The same turns and mirrors carry the whole set onto itself and the rows of a family onto each other. Which other rows belong to the same family as each row named below? List them in the order they appear above.
These 32 rows form 4 families of 8 rows each.
Dage: [-34  64 -12  -7 -35  14  -7   6]
fizo: [-29  44 -21  19  37  14 -10  46]
zuza: [-19  51 -25  16  37  11 -10  46]
nade: [-37  24 -25  41  49   7 -23 -29]
sogur: [ -1  54 -20 -15 -21 -15 -11  21]
Bino: [-33  18 -26  42  48   9 -29 -21]
zeve: [-32  59 -17 -16 -33  19 -11   5]
Gat: [-33  18 -48   4   0   2 -49 -34]
Fol: [-24  18 -53   8 -10 -14 -41 -29]
medi: [-26  19 -32   8 -15  -3 -39 -43]
sezum: [-37  57 -18  -9 -29  33 -26   5]
tenu: [-50  36 -25  47  39  17 -26 -28]
tud: [-25  71 -13  23  35   5   4  36]
mag: [-15  32 -27  40  47 -30 -10 -11]
Vide: [-23  69  -9  24  31  16   6  34]
fop: [-23  60 -13   9  -7 -19 -27 -51]
tir: [-27  71   9  24  29  15   5  21]
lamuk: [-15  65 -19  -9 -29  -6 -13  21]
Kura: [-19  72 -19 -10 -28  -7  -6  14]
Nik: [-29  28 -32  21  27  22 -10  44]
Zuk: [-20  30 -39  38  48 -28 -20   4]
bosul: [-35  64 -21  10 -14  -5 -21 -52]
rifol: [-16  25 -25  20  34   6 -15  45]
pasa: [-32  39 -20  14 -18 -10 -26 -52]
Sanu: [-18  71   3  26  19   1  13  27]
ruf: [-18  26 -34  38  54 -13 -29 -13]
sokim: [-32  59  -6  -8 -28  31 -17 -10]
lutet: [-19  31 -27  46  52 -17 -24 -12]
Lera: [  0  74 -15 -10 -14 -13 -11  19]
zotub: [-52  16 -32  40  32  15 -25 -26]
Lonam: [-23  45 -24  12 -17 -14 -26 -53]
zunos: [-29  20 -35   7 -11 -15 -42 -41]

Same family as Fol: sogur, sezum, tenu, mag, fop, tir, Nik
Same family as ruf: Dage, zuza, Bino, medi, tud, Kura, pasa
Same family as Lonam: fizo, nade, zeve, Vide, lamuk, lutet, zunos

The same turns and mirrors carry the whole set onto itself and the rows of a family onto each other. Which other rows belong to the same family as each row named below? List them in the order they appear above.
These 15 rows form 5 families of 3 rows each.
dob: [ 13   4  22   9  15  32  -2 -60 -18   2   2 -27   0   8   0]
Neto: [  7  39 -13 -14 -45  16  -1 -31  33  62  25  29   7 -22  40]
kupup: [ 10  19 -26  -3 -20 -18  -4   4  43  44  31   7 -24 -29  32]
Begi: [ 13  43   5  15  36   0  50  -6  23  -1  27 -24  36 -35   2]
lona: [-24  11  21  16 -40  27  16 -29   2   7  -4 -25 -13  -3 -13]
gipu: [ 14  57  -1   3  49 -12  32   0  11  20  24  20  20 -17  33]
zol: [ -2  19  10  11   4  23  43 -42 -14  16 -26 -34   2  16  -8]
Nus: [ -2 -15   3 -16 -13  15  38 -70   8  -4  26 -23  -4  14  -7]
Tafo: [ 27  35  26   7  31 -34  22 -16   1  14  15  -3  36 -35  52]
zuge: [ 25   0  -5 -19 -57 -17  36 -25  15  32  55   9  -3 -18  39]
zaz: [  0  54  -1 -12  33  -1  39 -41  39  27  10   6  54 -27  30]
mozuv: [  0  24  18   1  22 -29  41 -45  19 -15  51  15  28 -23  34]
Bek: [ 22  24 -14  15 -47   3   4 -11  -1  58  15  14 -30  -7  36]
sabug: [ 36   4   2 -35 -37   4  -3  -2  -4  54  22  -1 -12  -8  34]
ruk: [ -6  25   5   9 -29  44  29 -74  11  29 -13 -23  23  -3   0]

Same family as gipu: zol, Bek
Same family as zaz: Neto, ruk
Same family as sabug: dob, Tafo

The same turns and mirrors carry the whole set onto itself and the rows of a family onto each other. Which other rows belong to the same family as each row named below? List them in the order they appear above.
These 28 rows form 7 families of 4 rows each.
vado: [ 23 -21  -2 -10  25  14 -20 -10 -10 -57  11 -12   5  56  -6  28  15  -9
  20 -12 -20  13 -24  14   5  11   9  22   8]
vulor: [ 30   0  -7  37  43  -7  11  11 -12  15  -7 -25  36   7 -16  16  10 -14
  24 -19 -20  20   0  21   1 -24  43   7  11]
lefu: [ 36   4 -25 -17  33  23   9 -35   0   6 -13   7  28  -2 -14  10  13 -25
  24 -16 -41   8 -11  11 -24   6  18  23  15]
lubo: [  1 -16   5 -15 -38   2 -21   5 -20 -47  36 -23 -27  32   1  24 -16  14
  21  -5  25   3 -23  12  -6   5 -15  21  -9]
raler: [ 34  -2  11   6  69  52  -5  -9 -11 -26  -4   4  19  18  17 -30   3 -26
 -12  23  -9 -12  -5 -12 -14 -12  16   4   8]
Nosug: [-45  10 -13  10 -24  -5  19  27  33  34  16  19  -4 -13  27   5  36  -1
 -30  19  25   7   3 -25  29   3  -7 -11   7]
leri: [ 31  -1  19   6  56   5 -10  24   5 -18 -20   1  36  35  16 -14  24 -45
  -2 -19 -29  23  -5  18   9   3 -12  -4 -21]
doke: [ 32   9   8   9 -22   1 -25  61   0 -33  11   0   4  35  18 -11 -15 -43
  14 -19  17  14 -11  10 -19  -5 -14   9 -35]
dusu: [ 31 -10 -19 -20 -27  34  24  36   6 -18  34  20  -6  34   8  -5   7 -17
 -33  -3  25 -28  -9 -24 -34  24   7   0 -44]
sog: [ -3  -4  19  27  27 -17  25 -11 -23  51  -1 -44  21 -31  -1   4   0  17
   4 -13  11  11   9  22  14 -24   1 -10  -4]
Ramu: [ -7  -7  -9 -26 -28   8  43  32  -3  24  37  14 -12   8 -11 -12  11   2
 -41  18  14 -40  -3 -26 -17  28 -10 -21 -48]
zalok: [ 37  13 -36 -23 -31  27  -5  11  -8 -29   0  11 -20   1  -3  26  -4  -4
  28 -15 -15  12 -12  15 -48  -2  10  30   4]
risug: [-20  11 -27  15 -43   7   5  49  36  -2  20  26 -11   7  38  13  26 -11
 -18  10  34  15  -3 -27   8  -2   6   8   5]
topib: [-19 -23  13 -14  48 -14   4 -37 -14   3  12 -23  22  25 -32  13  23  -1
  15   9 -33  -4 -16   9  35  16  -3  -1   7]
dis: [ -1 -15  -2 -27  29  14  49   6   5  28  17  18  14  15 -12 -13  39  -5
 -48  16 -19 -33   0 -20   3  34  -1 -26 -36]
Lutap: [-41 -15  21 -17 -19 -25   3 -19 -24  11  37 -33 -12   1 -25   9  -8  22
  14  15  10 -14 -16   7  23  11 -30  -3 -12]
bapoz: [ 36   6 -17  27  -5   2  -2  51 -19 -28  -2 -20 -14  10   1  34   1  14
  19 -18  -7  30   3  26 -20 -32  31   8   1]
moda: [-27   4 -15  15  20   4  20  10  41  27   1  25  26   4  29   4  52 -22
 -28   9   2  13   1 -24  33   5  10  -3  17]
sesu: [-22  15  19  -1 -38 -36  -1  62 -13  14  23  -9 -13  -3  -5 -18 -15 -10
   7  13  10   1  -1  10   1  -1 -38 -18 -43]
nelo: [-20  16   8  -4 -13  10   5  36 -31   1  29  -3 -36 -18 -16 -28 -22  19
  -5  58   9 -31  -1 -16 -19 -15  -3 -17 -11]
gekog: [ 30  11  -6  10  -4  39 -16  34 -19 -37  26   3 -12  18   8 -26 -31 -23
   7  29  24 -21 -14 -19 -40 -16  22  11  -3]
lavi: [  3   4  10  18 -22  -8  11  33 -27   9   5 -37 -29 -25  15  21  -8  43
  -3 -14  26  20  12  29  -7 -32 -11  -8 -14]
Miro: [-16   5  22  -7  61  21  18  -3 -25  14  -1  -5  -5 -18  -6 -32  13  15
 -26  53 -22 -23   7  -7   8  -8  -8 -27   1]
nisut: [ -1   7 -28  20  -1  20   5  32  45  -8   7  32  18  25  38  11  43 -34
 -17  -3  13  22  -7 -25  13   0  22  11  18]
Loriz: [-10   4  -1 -29  17   1  28 -49 -12  49  -5 -10  13 -42 -12   0   6   8
   6  -1 -21  -2  -1  14  -6   6 -20  -1   1]
Lopi: [ -5  15 -12 -34 -47   8  12  -3 -18  16  10  -5 -37 -40  -2  13 -13  31
  10   0   2   1   0  15 -32  -1 -31   7 -11]
Buzuf: [-23   6  31  -3  38 -31  14  26  -6  31  -9 -10  18  -4 -11 -21  22 -12
 -11  12 -35   7   5  16  31   6 -35 -31 -31]
tepo: [ 39 -18 -15 -21  29  40  30  11  13 -13  11  25  19  42   9  -5  36 -26
 -42  -5  -9 -22  -6 -19 -17  29  13  -6 -31]

Same family as topib: vado, lubo, Lutap
Same family as sog: vulor, bapoz, lavi
Same family as Miro: raler, nelo, gekog
Same family as Loriz: lefu, zalok, Lopi
Same family as risug: Nosug, moda, nisut

The same turns and mirrors carry the whole set onto itself and the rows of a family onto each other. Which other rows belong to the same family as each row named below? List them in the order they appear above.
These 40 rows form 5 families of 8 rows each.
bez: [-40 -36  -7   1  -6  57 -33 -33 -17 -30  11  -7  17 -32  18  15  63   1
 -29 -15  14 -15   7]
netib: [ -9  -7  22 -51 -33  24  13 -44 -21 -42  -4   0  40 -36  41  45  72  20
   5  46  23 -48  49]
pobun: [-11 -52  18  35  -4  29 -56  33 -18 -31  25   8  32 -18   2  69  46   7
  -6 -17  18  -9 -10]
dorek: [-50  -9  -5   5   2  39 -30 -16  -9 -36  15 -17  16 -40  27  28  30  22
 -41   9  -4 -28  31]
Tefot: [-16 -43   5  46   9  28 -47  26  -7 -30  28  -3  37 -11  -3  72  51  21
 -10 -13  13 -23  23]
vof: [-28 -26 -15  25  10  42 -51  12  -2 -43  24 -34  22  11 -11  72  24  23
  26   2  23 -10  33]
zofu: [-14  32  33 -50 -25  13   4 -24   6 -61  -1 -10  22  -2  17  63  83  49
  31   9  26 -55  43]
nozuk: [  6 -21  83 -45 -13  -6 -24   4 -19 -43  10  43  38  -3  -1  52  67 -13
   9  20  24 -26  15]
Temi: [ 10   4  14 -40 -26  24  12 -28 -10 -51 -15  -5  21 -16   1  51  98  28
  45  10  48 -54  26]
Kupur: [ 20 -46  54  -2 -28  47 -54  -1 -29 -50  21 -32  10  29  -2  47  42  10
  11  -1   4  10   3]
nodiv: [-15  -9   8  11  -5  44 -96   4 -29 -30   9   9 -11  13  20  68  29  33
  10 -30  18 -28  30]
maneg: [ -8 -12  46 -72 -53  47 -16 -30 -28 -40  -1  31  19 -30  39  38  62  15
  27  33  27 -36  50]
nagek: [-14   1 -17  21   0  46 -62  17 -23 -17   4 -12  10  15  11  79  24  34
  -7 -12  12 -55  26]
mogi: [ 16 -28  44  -5  -8   6  -4 -11   9 -52   8  39  36   3  -5  71  69  19
  -1  28  29 -60  69]
tus: [ 29 -46  32  20 -15  30 -28  -5 -25 -54  13 -52  22  16  -3  55  38  15
  -3  19   3  -4   0]
Ninav: [-35  34  59 -11 -46  29 -26   7  -9 -17  23   4   8 -14  58  21  57   2
  35  32  43 -46  43]
luzu: [-35 -36   8 -13 -20  75 -54  -2 -31 -24  12  20  -3 -40   6   7  44  -1
  -3 -12  18 -13  22]
Nolu: [-40 -21  10   6   3  43 -72  17  -4 -43  29 -24  17  17  -7  66  20  20
  33 -10  17   4  32]
tipon: [ -6  30  54 -64 -37  12 -17  -1  -7 -65  -9  11   2 -20  22  59  50  45
  44  20  29 -40  28]
kib: [ -1 -24  34 -59 -45  36  -1 -48 -30 -43  -7  18  30 -34  43  38  79   6
  17  33  33 -35  29]
risal: [-46  -8   9 -10 -12  56 -52  15 -24 -30  17   9  -1 -47  14  19  12  20
 -16  13  -2 -23  45]
kimo: [ 12  24  60 -50 -28  34  -6 -14 -29 -22  23  16   6 -20  53  56  49  28
  41  20  31 -68  46]
Zupe: [ 21 -30  27  21 -11  37 -34  13 -22 -46  22 -51  19  17 -13  57  27  32
   4  27  -6 -23  49]
fam: [-30 -28  26  33   3  27 -66  34  -7 -30  41   1  30  -5   0  71  45  29
  -5 -20   2 -17  41]
niben: [ 14  22  43 -36 -14  19   9 -34 -24 -23  21  -4  19 -24  56  59  64  30
  28  22  32 -73  46]
nalof: [ 27   0  41 -34 -20  25  11 -46 -29 -26  14   3  16 -25  54  51  76  16
  34  12  46 -63  20]
tolu: [ 13 -32  51  -1 -23  55 -58  15 -26 -42  30 -32   7  32 -15  48  31  27
  21   8  -4  -9  50]
bita: [ -6  -3  26  20 -44  31  -3 -23  -2 -27   8   0  12 -23  61  26  78  -3
  27  28  68 -51  23]
kipi: [-27 -31  12   3  -1  41 -68  15 -13 -44  18 -22  17   9   0  65  20   6
  31  -8  27  15  -8]
rapuv: [-28  24  34  15 -35  16 -12 -18  -2 -23  20 -12  17 -19  59  25  74  11
  26  34  49 -56  59]
Sorad: [-17 -36 -12  24   7  39 -45  10 -11 -44  13 -33  25   0  -7  70  24   8
  23   0  31   0  -6]
Zib: [ -9  -6 -16  21  11  25 -54   8 -43 -11  -2 -26  24   5  12  69  43   9
  -6 -11  20 -39 -12]
kar: [ 18   0  34 -53 -40  22  -8  -3 -23 -56 -19  16   4 -34   6  47  71  25
  61  17  51 -39  10]
Puleg: [-27 -36  41  18  -5  28 -74  40 -18 -31  35  11  26  -9   3  66  39  13
   1 -23   9  -2   8]
tes: [ -1 -15  77 -29  -7  -8 -36  -8  -3 -51  21  44  29   4   0  58  69  16
  13  16  18 -36  73]
gukel: [ -9 -15   7   8   4  21 -90  -5 -49 -22   3  -9   2   2  20  57  45  10
  12 -28  25 -13 -12]
gimo: [-17   4  36 -62 -41  37  -3 -25 -23 -39   3  14  29 -29  39  46  54  26
  16  48  16 -52  70]
zipev: [ 21 -35  49 -20 -13   8   9   1  -4 -42  -2  38  44  -6  -5  66  65  -9
  -3  32  31 -51  12]
zil: [-14   6  52  -6 -59  45 -19   3 -10 -22   9  18   1 -19  58  22  61 -11
  36  28  63 -42   8]
puv: [ 25   2  57 -51 -34  41  -5 -27 -32 -26  14  24   0 -25  54  51  62  17
  46   9  46 -58  20]

Same family as bita: Kupur, tus, Ninav, Zupe, tolu, rapuv, zil
Same family as dorek: bez, nozuk, mogi, luzu, risal, tes, zipev
Same family as gukel: zofu, Temi, nodiv, nagek, tipon, Zib, kar

The same turns and mirrors carry the whole set onto itself and the rows of a family onto each other. Which other rows belong to the same family as each row named below? List them in the order they appear above.
These 30 rows form 5 families of 6 rows each.
kig: [-17 -26 -12  43 -29 -39  -5   0  40   0  21  23   7]
mozuf: [-43   5  -3 -28 -43  -7 -14  33  15   0  16   3 -31]
sel: [-36  17 -21 -37  -4   4 -17  15  11 -22  40  19 -20]
Bab: [-41 -17 -40  47   4 -59  30   7  18 -22  31 -15 -24]
Voz: [-53   5 -13 -10  10 -25 -17  60   2 -35  45  11 -14]
gir: [-47  10  12  36 -15   3 -28  34 -26  -4  48 -13  -1]
reki: [-16  31 -40  31   6 -43  17  48 -19 -26  25  41 -57]
sipa: [-25 -14  -5  58 -21 -47  -6 -18  32 -28  36 -10 -21]
vez: [-28  35   0  53  16  -5  14   7 -25  23  15  34 -53]
gapaf: [-55 -20 -66  26 -13 -10  -3   1  20  14  10  10 -44]
ton: [-36  13 -12  14  -5  -3  -1   8   7 -32   9 -55 -22]
giva: [-17  36 -42  49 -19  -5  20  13 -39  19  36  23 -32]
pevol: [-36 -24 -25  44  19 -58  -4  30  27  20   8   3 -16]
mok: [-27  16  20  40   4  -5   9  23 -29 -12  -7  39 -59]
mer: [-11  35 -19  -4  -7 -17 -32  25  -3 -27  68  26 -32]
logu: [-63   5  -8  49 -26 -18  10  -2  28 -16  45 -31 -25]
rumud: [-30  14   1  60  -2  -7   6  25 -19 -26  -4  45 -62]
Tofum: [  6  15 -36  50   6 -35 -20   6  14  43  18   8 -15]
kupes: [-13  26   2  22  10 -49  25  38 -22  21  16  31 -46]
bina: [ 16  20  -7  11 -37 -47  -2   4 -21 -18  20  16 -62]
Bas: [-18 -25 -23  56  -4 -37 -37   3  -3 -28  15 -20 -37]
besu: [-30  -6 -29 -11  12  12 -11   9 -11 -30  36  15   9]
nit: [-25  -6 -39  38 -18 -29  -5   0  46  25   7  18 -12]
bebug: [-33  23 -10  12   5  14  -3  17 -14 -25  31 -27  15]
zavap: [-40  16   1  -6 -10 -26  28  43  -8 -27  34 -26   5]
Pibi: [ -4  40  -2  37 -17 -23  -6  30  -6 -37  -1  34 -69]
damu: [-30  54 -21  26 -32 -10 -12  49  10 -24  32  30 -57]
Gadut: [-23   7 -21 -19   4  16   9   9 -22 -30  21   7   5]
Vunol: [-16  15 -14  25  21 -23   1  -9  -2  34   3  10 -70]
pomo: [-22 -20 -18  54 -40 -44  15  -8  35  -9  23  27 -13]

Same family as bebug: sel, sipa, vez, nit, Pibi
Same family as rumud: kig, mok, besu, Gadut, pomo
Same family as pevol: Bab, Voz, reki, kupes, zavap
Same family as giva: mozuf, gir, gapaf, bina, Bas

